rotation ticks, each row followed by its count of ticks:
The counts run from 0 to 329.
[-12 -31  10 -24  13 -11  -9  -3  -1  -9  -6   9  14   5  -6   1  -1 -34
 -15  12  26  -5  -6  -9  14  -4   2  27 -28 -37  15 -31  15]
276
[ -5  -5  -6  14 -13  -1  30 -27   0  -5  18 -13   6  12 -13  14   2   3
 -21  13 -13   7  17 -33 -50   0  32  -7   0  -9  -9   1 -25]
302
[  9 -18 -12  -8 -18   5   0 -14   0   1  19 -20   9 -13   9  -6 -24  40
   0  -6   1  26   3 -39 -27 -12 -36  -4 -12 -12  -1 -24  14]
48
[ -6 -16   2 -13   2   6  12   2   0   5  36   7  11 -29  -4   3   0  12
   9  -8 -13  13  -2 -10 -26   0 -26  22 -17  -2  39 -52   1]
65
[-13  -9  -9  -1   0 -17  14 -43 -27   1 -21  11  10  11  -9   8   3  -4
 -20  23  -2  32 -25 -19  18  16  19 -10   3 -11  -9  31  -1]
108
[ -4  31 -11  10 -14 -12   1 -28 -19   7 -27 -14 -11   9  21   6 -10  33
 -25   5  -6  20   7 -24   2  -5 -27  -9   8  -7 -19  16  -8]
136
[ 18  12  -2 -17  -6  19  24  -5   7  18 -13 -29   9  32 -12   5 -11  -8
  -4  20  25 -26   6  -6   5   7  20 -11   1 -12 -36 -12 -25]
296
[  2  26 -17 -26   7 -23 -11 -22  -7 -41 -22  14  -2   2  26   6   7  28
 -16   9 -37  -5  -2 -13  13   7  -3  11   3  -3  30  -9   2]
166
[ -9   6 -15 -18   6 -15 -15 -25  -3 -36 -42  21 -11  -1  25  18  14  -2
   3   8 -19 -16   5 -24  25  11  14  -6  -4 -14  -4 -17  15]
270
[-13 -18  11   7 -17  18   9 -13   3  38   3  12  30 -15 -45  20   4 -25
   8  -4 -15  15 -29 -16 -18  10  16  -2  -2  -3  -7  13   5]
111
[ -5 -20  25   0  -7  -2  -8 -18   2  39  -5 -16   2 -15 -28  -1 -22  23
   5   4 -16  28 -35  -4  27   2 -38  13  -4   9  -2   6   6]
231
[  7   0   3   6 -22  -4   5 -16   0 -11  20  -8  -7 -23  32  14   3  31
 -22  -4   3   0  20 -34 -24 -21 -33  11 -16  -7   1 -25  -6]
152
[  8   9 -14 -17   4   5  18 -22   4 -10   1 -15 -27 -17  29  14   4  50
  12   1  -9  -5  26 -18  16  -2 -25 -14  -2   0  -7 -36  -6]
60
[  6  -5   3  32  -8  16  -8 -24  -9 -19 -19  -9  19  -8  -3 -33  -1 -12
  20  11   9 -25  -1 -21  -5  26  39  -4 -11  -9   4  12   8]
104
[ -6  30  -9 -30  16   9  14   3   0  13 -39  15  -4  20 -12  21  21 -31
  -7   7   5 -16  12  20  13   4  15   2   9 -21   6 -13 -15]
280
[  7  17 -31 -18  19  12  24 -25 -14 -23 -26  -1   2  21  -6  -7  14  14
  -2  26  -6  -7  12   3   8  21  37 -24  17 -13   2   8 -10]
194
[ 21  12  13  12  -5   8   1 -25 -14  -2 -20 -13 -22 -20  40  -7   2  33
  -8   0  18   1   6 -15   0 -14 -27 -22   0  14 -27   5 -25]
239
[-12  30 -12 -16  14   5  -5   5   8  -5 -46  15  -3  15 -13   2  16 -31
   6   8 -12 -30  19  15   3  12  29   7   7 -24  15 -12  -4]
281
[ -6   0  -1 -32 -17  -8  -9  -5  -2   9 -12  23  15 -24   1  22   5   3
   1  -9 -13   9 -34 -20  35  13 -34  15 -17  -4  14 -21  27]
260
[ 13  35   2 -28   5  19  12  12   8   9  -9  -5  -5 -13  -4   4  13  22
  32  -5 -19 -26   5  19  24  22 -12  -2   2  15  13 -38 -17]
71
[  6  -3  27  16  -1  40   9  -8   6  39  -6 -38  -7  -9 -25 -23 -12  16
  16   8  23 -11   8   6  17   0 -14   1   4  -7 -13   6  -3]
220
[-16 -20   1  11  12 -11   4 -28  -6 -31  -4  25   8 -18  -2   2  26 -10
  12  17 -28  -4  -8 -13  -3  21  42   1  -7  -8  27   0   5]
92
[ 20  17  -6 -40  22   6  -7   2  13 -31 -28  18   1   8  12   4  14 -14
   6   2 -21 -31  14   8  -8  -3  27  -9  11   5  15  -5 -19]
177
[ -7  22  21 -10  12  11  12  -7  21  25 -14  -9 -12  19 -41   2   2  -9
 -15  12 -20   2   9  30  -2  -9  17  11  22  -7   5  20 -37]
309
[ 14  19  -7  -9  20  -6 -12 -16  -9 -36 -18  12   3  -5  29 -36  11   5
  18   5 -24 -15   5  -6 -21  14  16  -2   0   7  32 -29 -26]
74
[ 13   7   0 -12   1  34   6   6  -3  32   0 -14   4   5 -10 -16 -18   0
 -28 -10  27  17   7  11 -30 -33 -33   8   7 -27   4   6  -6]
38
[  5  -7  26   0   1   2  -5 -13   7   9   9  -1  16   7 -25 -22 -18  -1
 -26   0 -23  25 -21   5 -33 -21  -3  29   5   1  30  28 -23]
321
[  5  17 -18 -29   8 -13 -11 -25  -7 -29 -48  18  -9   9  36  10  14  -6
  -5  10   4 -18   6 -12  24   4   8 -13  -3 -12 -15 -14  -3]
269
[  4  -1   2   3 -20  -4  33 -31 -19  -3  12  -1  10  -5   0  38  21   9
 -39  29   7  -2 -10 -17  24  11  12   8 -12  -3   4  17  -6]
3
[ 29  41 -16 -30 -11  10  12  -6 -10 -22 -15  -7  -3  -1  38  11   8  37
 -10   9   5 -22  16 -15  19   9 -17   0  -3   1   2 -23  -7]
164
[ -4  -1  25   4 -21  17   7  -2   8  17  10   6  30 -15 -43   7   8 -25
  -9   2 -14 -18 -19   2  -6  10  23  31 -10 -10  26  16  11]
7
[ -4   5   2  10 -26   3  19 -22   3   9  19 -20   9  -7 -33  14  -4  48
  -8   8 -44  14 -11 -16   2   9  -5   7   4   6  10  26   4]
318
[ 10  25  -2  20 -27  12  -7  -5 -15 -21  -5  11   8 -43  34   2  18  15
   6 -16   0 -18   5 -25 -27   9 -14  -1 -16   0  13 -25  13]
255
[ -1 -25 -17 -34  19 -15  17 -30 -10 -35   0   8   0  10   9  17  12  -2
 -26  30   1   7  -5 -13  24   1  21   7  -9 -19  17  -6   2]
183
[ 21   9   7 -22  24  16 -15   6  14  -1 -18  -2 -21  -1  20 -26  -7   1
  11 -11   1  -6  28  11 -40 -29 -17  -3  10  -5   7 -24 -35]
56
[  2 -13 -11 -34  14  -9   4 -15  -5  13  -2  -1  -8   9   9   2 -19  26
 -25   5  -1  45 -11  -9   3 -25 -45  -6   2 -12   1 -11  -8]
50
[  8  33  12 -31 -15  15   4  21  14  24   0  17  -1 -18  -5  26  16   1
 -13 -19 -20  -6   3  16 -16 -18 -31  24   2  -3  24 -24 -14]
158
[  7  13  22 -15  -6  17   2  -1   1  52 -17   6 -11 -15 -20  11  -1   9
   0 -13 -22  20 -21  12  -6 -18 -33  -6  13  21  -8  12 -28]
233
[ -3 -18  13  10   6 -12  -5 -33 -20  13  -5 -13  -1   0   2 -33 -23  24
 -23  11   5  48 -29 -13  -6  -8 -31  12  -5   0   7  17 -20]
229
[ 24  16  -4 -27  -8  19   0   4   2  -4 -22   0   7 -12  33  10   9  -9
   9  -4  34 -38   7 -18  10   7  -7 -12 -17  -3 -21 -33  -1]
267
